0: [ 42 190 166 173 150  78 158 203 136 110 132 132  95 171 111 108  83 136
 172 143]
1: [110 197 155 158 144 100 179 165 150 106 119 128 119 155 148 133 110 108
 160 123]
2: [ 44 112 135 238  76 134 121 198 244 117 123 139  88 215  99 176   5 131
 148 111]
3: [209 130 109 177 104 144 162 123 239 114 153 158  89 178  89 144 107 172
 142 131]
4: [ 79 202 133 185 124 133 163 186 161 109 159 120  70 157 128 119 114 128
 101 111]
5: [  0 152 138 255  99 103 116 209 212  99 139 117  43 181  93 158  31 138
 121 123]
6: [196  84 134   0 126  34 151   7  64 134  68 194 255  47 201 127 255  69
 169 180]
7: [128 152 145 196 113 140 172 165 181 117 136 135  93 181 131 137 110 145
 155 134]
8: [175 160  72 216  89 129 144 139 157 113 169 103  88 155 108 138 133 166
 135 111]
9: [129  59 128  23 158  30 114  46  32 139  59 155 255  62 134 138 176  35
 198 138]
10: [144 142 120 182 127 118 142 170 174 110 147 158 105 202 146 138  90 130
 133 106]
11: [144 117 153  65 115 104  88  70 120 144  84 149 179  93 138 128 169 140
 114 136]
12: [161 112 117  62 136 164 112  94 125 122 142 107 158  87 136 107 132 133
  72 111]
13: [165  98 134 114 124 140  98  55 174 127 104 133 180 122 122 136 132 126
 106 139]
14: [128 160 126 159 119 118 154 137 163 103 157 127 108 159 119 115 101 133
 119 117]
15: [215  65  55  40 115  59 122  33  68 140  83 145 213  57 131 131 206  66
 150 126]
16: [ 58 190 135 194 149  78 152 201 141 115 145  90  71 178 115 136 110 118
 121 145]
17: [143 106 162  91 143 157  57  68 161 132  90 111 153 104 110 125 111 115
 105 134]
18: [255  33  17  30 134 162 158  43  48 176 110 132 159  53 141 154 214  99
 131 119]
19: [101 141  99 192  65 183 163 225 214 146 210 136  90 178 123 148  51 140
 137  82]
20: [146 126 179  77 153 136  67  87 131 134 118 130 179  78 137 114 165 136
 110 142]
21: [173 104 129  79 121 176  90 120 110 145 132 101 155 127 134 119 140 114
  93 114]
22: [ 92 116 177  98 153 114  44  78 130  95  79  96 182 106 103 129 115  97
 108 159]
23: [152 120 150  48 151 190  84 124 113 156 145  84 158 100 137 115 141 139
  98 126]
24: [ 61 162 124 218 112 122 140 212 125 111 181  99  62 161 114 128  83 131
 128 134]
25: [ 42 157  92 223 119 189 151 215 141 119 199 107   1 154  74 141  57 173
 133 115]
26: [ 71 129 113 236  97 203 145 255 127 133 200  93  31 193 104 134  46 157
  98  83]
27: [105 172 111 232  89 110 137 147 163  93 123 107  37 166  98 167  88 157
 154 129]
28: [102 101 195  67 106 184  96 127 125 196 144 110 143 107 159 112 118 137
 117 127]
29: [107 139  54 227 120 151 107 156 135  88 162  99   0 172  41 151  87 167
  97 135]
30: [138 195 105 150 145 136 151 148 148 110 167 115  65 157 123 106 136 154
 148 128]
31: [ 58 108 169 133 106 157  84 128 132 137 111 103 148  79 129 122 103 160
  92 156]
32: [ 99 173 127 146 150 124 151 209 159 120 135 136 128 156 124 120  83 122
 170  93]
33: [186  80  96   0 156  35 129   2  12 162  40 170 219  29 156 115 224  59
 175 135]
34: [ 96 127  54 255  53 206 126 247 196 135 237  98  16 216  95 169  31 158
 100 103]
35: [240  90  80  59  82 182 105  47 140 123 151 101 161  95 148 104 177 174
  70 141]
36: [144 193 109 131 132 170 176 155 137 136 175 150 101 179 128 111 131 172
 128 117]
37: [ 75  92 220 111 132 163 115  95 150 144  83 107 148 101 130 135 117 145
 110 129]
38: [ 87 199 116 189 128 108 142 195 133  98 159 110  60 177 103 118 129 137
 122 135]
39: [142  55  95  63 174  30 109   0  66 133  29 157 192  45 130 127 183  87
 153 164]
40: [ 96 161  94 208 141 164 161 205 139 112 162 115  33 171  79 121  79 149
 139 116]
41: [133 105 188  78 119 153 108  94 115 160 120 127 194 112 170 127 140 138
 117 118]
42: [158  98 158  86 143  96  68  58 168 112  81 117 174  90 100 118 136 128
 122 148]
43: [ 75 128 139 206  99 161 158 179 204 116 179 142 108 210 126 145  54 126
 157  99]
44: [ 95 157  90 219 103 134 109 186 141 108 184  98  25 160  80 133  85 153
  99 123]
45: [119 195 147  99 161 132 169 176 133 146 151 142 103 167 128 103 149 145
 153 124]
46: [146  84 154  83 143 104  75  58 136 118 117 108 153  80 122 125 172 136
  88 175]
47: [ 97 174 128 208 131 114 140 168 168 106 145 117 113 172 121 140 101 133
 133 130]
48: [ 27 150 123 239 124 198 125 242 171 141 178  83  18 185  97 159  23 153
 127 111]
49: [ 55 217 169 149 163  98 152 172 142 128 127 131 106 159 127 126  99 131
 172 115]
50: [ 76 126  73 243  54 158 115 218 176 128 168 119  30 187  87 123  24 173
 104 103]
51: [158 117 160  42 176 153  93 106  93 129 113 140 174  59 130 114 158 140
 103 103]
52: [122 183 128 177 130 142 159 169 105 130 152 124  78 191 117 114 117 145
 144  90]
53: [204  43  90  52 138  48 145  29  71 149  56 143 235  50 155 136 181  72
 179 146]
54: [177 174  90 175 140 134 152 134 164 125 154 137  78 148 111 112 110 133
 157 119]
55: [169  36  80  54 140  83 143  43  37 159  81 154 215  53 136 139 192  60
 143 124]
56: [180 194 109 148 129 137 183 163 120 128 154 134  86 144 164 108 178 154
 137 111]
57: [151 164  56 208 140 105 128 165 127 113 169 123  49 165  85 108 117 149
 104 121]
58: [153 154 124 176 104 174 177 195 159 123 190 149 101 161 160 138  93 140
 156 103]
59: [123  93  79  30 175  66 160  56  42 146  37 160 216  24 146 143 163  48
 159 127]
60: [146 146 128 173 134 110 127 122 142  94 142 133  82 153 125 114 125 143
 138 123]
61: [154 203 110 181 123  99 138 160 148 101 155 105  69 149 126 112 159 167
 107 118]
62: [112 151  80 222 134 119 125 153 151  83 153 105  48 176  78 146  93 145
  99 127]
63: [128 158  78 166 109 164 184 174 120 132 186 124  30 176 121 120  95 162
 142  99]
64: [115 125  82 210  60 207 155 199 211 139 191 130  84 223 114 135  40 164
 121  93]
65: [ 35 166 105 238 118 161 148 245 146 118 188  52  21 190  94 144  25 172
 117 103]
66: [152  30  88  83 116  68 145  77  79 159  59 149 231  72 153 135 135  68
 165 134]
67: [121  81 218  57 145 137 121 105 176 150 104 152 233 112 179 124 114 110
 144 144]
68: [164 169 134 184 127 122 193 173 140 131 141 124  95 142 131 130 114 150
 167 125]
69: [164  82 136  96 126 160  79  93 130 131 158  97 152  91 128 128 153 112
  77  96]
70: [165  74  65  54 135  93 113  23   0 134  96 134 182  51 181 129 231 106
 145 151]
71: [155  56 119  37 125  65 120  66  66 159  61 165 231  63 141 128 161  69
 188 125]
72: [187 179 115 127 152 112 172 125 146 112 138 145 116 151 126 128 169 145
 154 104]
73: [160 111 162  74 148 145  74 108 137 117 102 111 205  85 142 120 155  89
 108 156]
74: [152 101 187  56 164  94 107  67  92 129  56 127 171  83 144 118 179 121
 137 130]
75: [132  87 151   3 171  35 156  53  33 185  23 188 255  59 183 114 194  53
 198 140]
76: [145  62  81  53 122 147 136 108  13 200 109 141 172  59 185 141 183  73
 150 137]
77: [ 47 165 138 210 132 123 131 182 162  94 121 124  32 167  76 121  67 170
 133 143]
78: [162 180 100 138 131 132 134 143 138 104 134 139 109 181 117  89 138 139
 134 122]
79: [153 190  79 205  84 180 138 213 167 143 226  91  29 194  83 155  68 163
 112  98]
80: [110  85 154 110 118 132  64  94 106 103 129  88 113  84 135 112 172 170
  94 158]
81: [143 102 173  82 161 124  70  80 132 122 111 131 166 108 157 115 152 122
 110 152]
82: [208  56  89  38 119  84 166  38  70 167  73 172 255  46 150 130 214  79
 138 141]
83: [ 93  97 176  95 123 205  78 136  98 153 163 106 119 102 148 115 156 160
  93 152]
84: [ 75 152  70 219  94 207 114 224 156 117 198  88   5 180  79 153  44 157
  85 111]
85: [ 20 120 255  71 172  96  95 113 116 138  75 134 223  99 140 134 106  89
 156 124]

[ 81 107 184 114 147  97  68  94 152 112  69 105 177  97 127 159 117 124
 130 143] 22 37 42 17 81
[ 65 153 134 191 115 149 161 224 154 121 183 107  45 174 127 135  82 148
 110 120] 24 4 40 38 44
[103  78 162   0 177  54 161  40  28 170  65 174 244  56 186 123 194  68
 182 160] 75 9 59 71 33
[145 146 161  49 166 133  98  90  44 147 134  98 133  49 139 121 183 129
 145 139] 51 20 74 23 11
[131 102 158  94 138 160  59 101 119 120 145  96 152 104 135 123 159 115
  78 132] 69 21 81 20 23
[116  30 102  65 107 100 128  76  56 152  70 140 216  76 150 152 141  84
 159 149] 66 71 55 76 53
[227 176  73 115 141 139 123 108 132 148 171 134 119 163  92 127 156 149
 137 105] 72 78 54 36 56
[114 165 103 220 119  96 124 160 173 103 141  96  70 179 115 122 128 123
 122 111] 47 62 38 61 27
[127 102 128  92 116 162  84 117  98 145 152 106 159 102 146 120 127 126
  79 144] 21 12 23 69 83
[119 143  84 192 108 194 185 221 149 131 203 114  55 179 108 115 102 165
  88  86] 63 40 79 26 19
[117  80 173 122 138 129  96  93 140 116 124 106 177  94 170 127 140 114
  94 128] 81 41 20 73 69
[ 53 167 135 255 106 162 126 209 190 103 150 128  53 179 105 157  19 149
 144 123] 5 48 77 2 43
[169 133  71 207  68 147 131 165 177 112 165 122  61 186 117 156 124 167
  99 136] 8 62 57 44 3
[123 181 116 187 155 126 125 136 136 104 140 132  44 175  69 145 114 138
 126 126] 62 60 38 57 30
[138 125 151  61 133 161  90  54 113 123 137 132 166 117 112 106 199 135
  89 148] 20 81 46 11 12
[199 105 110  45 150 126  63  32  89 124 130 113 156 108 142 121 224 162
  95 167] 46 11 35 20 81
[130 150 111 167 108 167 167 236 185 170 200 140  84 209 144 138  82 120
 105  90] 19 58 64 10 43
[107 176 160 216 146 117 113 131 163  95 136 123  81 157 106 142 103 137
 133 152] 47 60 7 14 27
[ 83 191 132 191 123 112 142 168 146 106 153 107  78 182 112 117 107 137
 110 136] 38 4 47 16 24
[124 104 162  66 153 135  54  91 104 140 101 138 179  85 129 126 187 127
 129 140] 20 81 11 73 51
[176 123 150  53 137 132 112  37 117  93 125 114 139  92 115 128 173 177
 108 159] 46 11 20 81 12
[ 88 167 160 203 126  98 125 148 179  91 113 155  82 200 112 107  77 125
 149 171] 47 7 77 0 10
[134 147 110 226 108 113 135 169 197  99 150 153  99 203 120 155  72 133
 130 119] 10 47 7 43 14
[ 59 110 225  94 155 141 107 155 121 149 112  90 160 100 159 115  78 109
 127 110] 37 28 31 85 41
[ 25 153 167 247 109 141 150 238 183  94 153 124  70 176 116 157  29 163
 138 147] 5 77 48 24 2
[187 207  92 152 128  86 175 112 150  98 137 131 114 139 100 110 151 149
 140 131] 72 78 54 61 30
[111 194 130 150 177  28 119 102 109  78  88  96  71 148  90 102 154 139
 166 164] 60 61 30 1 78
[113 205 161 112 165 107 163 147 132 113 112 151 105 129 128  98 140 136
 167 134] 45 1 49 72 30
[ 49 124 107 236  93 196 122 255 158 145 241 114  16 196 134 144  58 158
  83 132] 26 84 48 34 25
[ 49 163 199 210 147 146 135 192 148  87 129 127  64 190 122 135  98 156
  92 178] 77 16 4 24 47
[106 101 144  97 113 170  64  65 124 121 129 109 146 115 119 133 126 129
  86 152] 17 80 69 81 13
[125  86 178 104 118 177  96  95 138 125 142 130 146 119 162 136 119 133
 108 145] 41 81 28 37 83
[239  39  59   0 131  82 192  28  48 195  86 182 255  54 195 109 218  76
 176 101] 82 53 15 55 33
[103 194 159 169 150 125 181 215 142 142 142 158  98 155 119 104  80 140
 181 121] 32 49 0 1 68
[168  70  61  50 126  92 144  60  42 161  76 152 184  33 147 167 165  87
 147 112] 55 15 59 71 66
[144  68 111  55 125  23 136  23  56 142  10 173 196  42 160 131 185  78
 175 181] 39 53 71 33 59
[ 73 203 112 158 157 115 146 196 118  96 153 117  63 162 106 143 119 158
 132 118] 38 4 16 52 30
[163 198 106 180 119 102 161 134 126 112 141 131  86 151 116 129 163 150
 133 140] 61 30 60 56 78
[131 164  78 226 101 122 128 182 179  95 164 114  72 185 101 154  53 161
 105 120] 62 44 27 47 40
[ 80 123 179 120 134  94  53  85 133 106  81 105 153  94 125 132 138 129
  98 137] 22 81 17 42 31
[194 175  86 144 115 103 138 100 179  98 108 143 130 169 103 145 151 154
 156 141] 72 78 54 60 3
[170 175 119 152 161 119 161 149 164 100 119 122  77 162  93 133 111 146
 159 118] 54 30 60 68 78
[118 154 108 189  96 106 144 189 173 116 160 134  85 193 117 152  83 126
 140 104] 10 47 7 14 43
[169 103 142  75 163  96  46  25 107 101  82 128 163  95 102 107 189 132
 107 176] 46 42 81 11 20
[182  77 147 121 143 175  71  79 130 148 130 125 163 103 135 131 149 141
  79 133] 69 21 13 17 81
[157  78 156  30 150  10 177  26  92 160  14 204 255  51 190 140 165  55
 217 153] 75 9 71 53 6
[ 73 161 161 180 116 151 159 209 150 139 137 132 104 181 121 120  79 136
 136  97] 32 4 47 7 52
[183  45  62   0 112 151 200 127   6 212 138 143 216  38 191 129 176  86
 162 114] 76 18 55 82 71
[142 167 106 165 108 114 172 176 158 130 181 157  99 180 124  96 137 123
 120 114] 14 78 36 10 30
[ 88 161 120 216  96 175 151 211 132 144 189 107  83 189 140 116  97 161
  79 127] 24 4 26 44 40
[ 62 162 183 193 118 112 163 174 152 127 131 118  98 166 126 138  53 155
 181 122] 0 49 47 7 32
[ 84 110 201  76 143 148  94 122 109 145 113 120 175 107 144 122 149 126
 131 128] 41 37 20 28 81
[166  42  65  32  95 102 156  46  31 168  98 157 219  67 190 130 156  65
 141 140] 55 66 82 76 71
[ 97 154  78 252  85 125 146 173 163  78 167 120  83 190 113 136  69 139
 112 126] 62 47 44 27 24
[146 145  99 141 129 169 204 195 168 155 171 124  82 163 120 140 105 131
 133  93] 58 63 36 68 7
[ 30 177 138 190 172 137 123 246 112 144 175 110  52 158 128 112  76 127
 126 132] 24 16 38 0 4
[130 152  52 243 102 149 132 199 175  96 171  86  11 149  90 148  66 159
  99 140] 44 29 62 84 40
[ 59 134 144 255  71 165 153 194 179  96 163 113  40 189  92 141  51 176
 109 140] 50 77 5 25 48
[153 197  61 177 164 127 114 152 131  95 169 108  28 146  68  88 158 171
 113 142] 57 30 61 62 38
